In the rows, zero is written as 128.
One turn or mirror swaps these rows in pairs. Which row does each one swap with?
The rows were stretched afterwards, more along some directions than others.
Daku: [128 133 114  96 107 125 106 135 142 113 137 146 150 147  92 120 110 133
 122]
pedi: [122 138 119 100 131 131 128 142 125 151 146 110 145  94 104 139 108 128
 120]
loreb: [129 121 141 135 129 119 132 110 126 113 117 123 129 143 154 143 153 144
 143]
saf: [117 148 149 137 134 137 145 117 117 136 143 111 135  52  96 144 102 129
 126]
sesab: [112 152 156 108 121 113 169 112 137 121 110 147 107 137 143 150 122 129
 131]
rugid: [102 161 131 138 133 130 139 129 151 162 133 137 137  59 111 112  84 115
 107]
pegod: [118 142 165 156 143 140 164 102 169 123 123 154 109  97 142 123 111 121
 126]
guf: [134 123 153 153 150 132 151  83 131 132 123 133 101 115 159 138 120 114
 129]
zamu: [ 93 138 123  98 106 118 109 164 180 153 135 149 138 112 153 126 114 111
  99]
nur: [130 125 124  96 125 120 104 141 152  97 128 136 155 178 113 102 131 150
 133]
Bifu: [137 106 134 130 127 129 142 104 106 117 128 107 130 144 137 147 143 148
 161]
Bofut: [146 111 125 142 155 144 119 117 127 128 142  84 149 109 129 112 109 137
 132]
Mova: [114 123 139 131 149 135 151 110 131 138 121 130 115 119 180 136 133 121
 149]
Mub: [125 117 138 123 114 136 128 115 149 102 122 152 138 137 107 100 105 175
 141]
Rud: [152 109 128 153 162 143 125  89 110 109 133  98 133 107 104 124 111 150
 134]
ruga: [143 141 161 130 136 110 178 121 110 116 128 134  98 129 150 139 133 126
 144]
supi: [137 101 124 114 122 120 115 113 132 129 126 119 150 163 121 126 113 146
 132]
Fuze: [119 130 154 149 134 138 141  99 145 103 117 159 111 130 142 126 118 131
 118]
gupid: [118 132 153 124 139 101 134 116 108 141 124 142 109 156 141 147 132 101
 143]
gib: [125 137 109 108 109 124 110 143 136 138 137 131 138  97  73 105 101 124
 109]
fuge: [121 139 103 129 142 122 110 140 142 130 107 142 102 115 126 121 133 129
 122]
Ruf: [127 136 149 109 117 111 159 149 137 118 128 155 117 135 148 108 117 122
 138]
Dipa: [124 138  88 122 119 141 134 134 143 167 109 179 126  71  96 116 133 128
 106]
Naki: [144 121 123 139 124 158 142 113 140 107 112 128 137  95  98 127 130 195
 131]
roza: [146 137 159 141 134 109 159 103 124 109 119 102  95 150 149 176 139 131
 147]
Mada: [131 130 149 160 144 135 153  91 139 109 107 142 103 129 145 133 137 141
 124]
Fuba: [138 107 137 128 149 142 109 118 129 116 152  93 158 129 140 100  87 121
 139]
Pif: [ 98 131  94 108 126 125 108 123 153 163 125 174 132 120 112 105 113  86
 101]
vik: [ 89 124 141 121 136 123 124 127 148 162 133 152 130 109 169 118  93 106
 139]
siba: [148 115 120 144 117 131 148 104 141  97  93 130 114 153 128 137 151 168
 136]
zin: [138 132 167 142 137 108 167 116 119 116 134 107 116 155 164 136 116 145
 150]
gofu: [142 126  78 118 123 137 102 160 140 151 137 145 143  91 102 106 151 133
 100]
Soz: [131 141 158 122 147 122 174 119 113 106 138 101 102  97 174 169 104 119
 138]
vel: [102 140 155 125 119 138 130 130 136 125 143 132 147  81  98 130 102 130
 133]
gomid: [148 150  95 120 139 130 121 141 140 148 128 123 127  83  83 124 114 115
 109]
Lofov: [103 139 120  92 112 107 116 149 152 157 135 155 133 130 155 134 100  85
 115]
peg: [124 121 158 115 117 156 134  97 157  98 133 165 125 124 108 109 103 133
 124]
bado: [121 120 151 105 145 125 135 130 131 121 153 115 136 123 174 128  86  93
 135]
Bak: [141 153 174 125 140 154 162  90 127  97 137 120 127  92 111 156 105 142
 137]
riz: [123 137 165 123 121 150 142  97 149  81 131 149 133 116 105 131  99 144
 122]
tofo: [141 117 107 102 117 131 121 138 132 106 122 122 146 144 109 142 146 147
 149]
Koput: [150 118 148 134 132 134 110 117 133 110 123 101 124 157 128 141 138 163
 154]
loti: [112 101 153 119 159 128 126 105 119 109 132 118 135 128 155 130  88 120
 149]
Nili: [138 120  83 127 141 149 106 135 143 168 129 129 145  98 108 114 134 111
 118]
kof: [126 141  93  95  92 135 131 160 172 145 113 176 125 102 117 131 143 119
 108]
mir: [147 113 153 146 147 131 153 117 147  97 134  86 140 113 140 113  89 158
 147]

Rud swaps with guf
Mada swaps with Bofut
Lofov swaps with Daku
rugid swaps with zin
Bifu swaps with Dipa

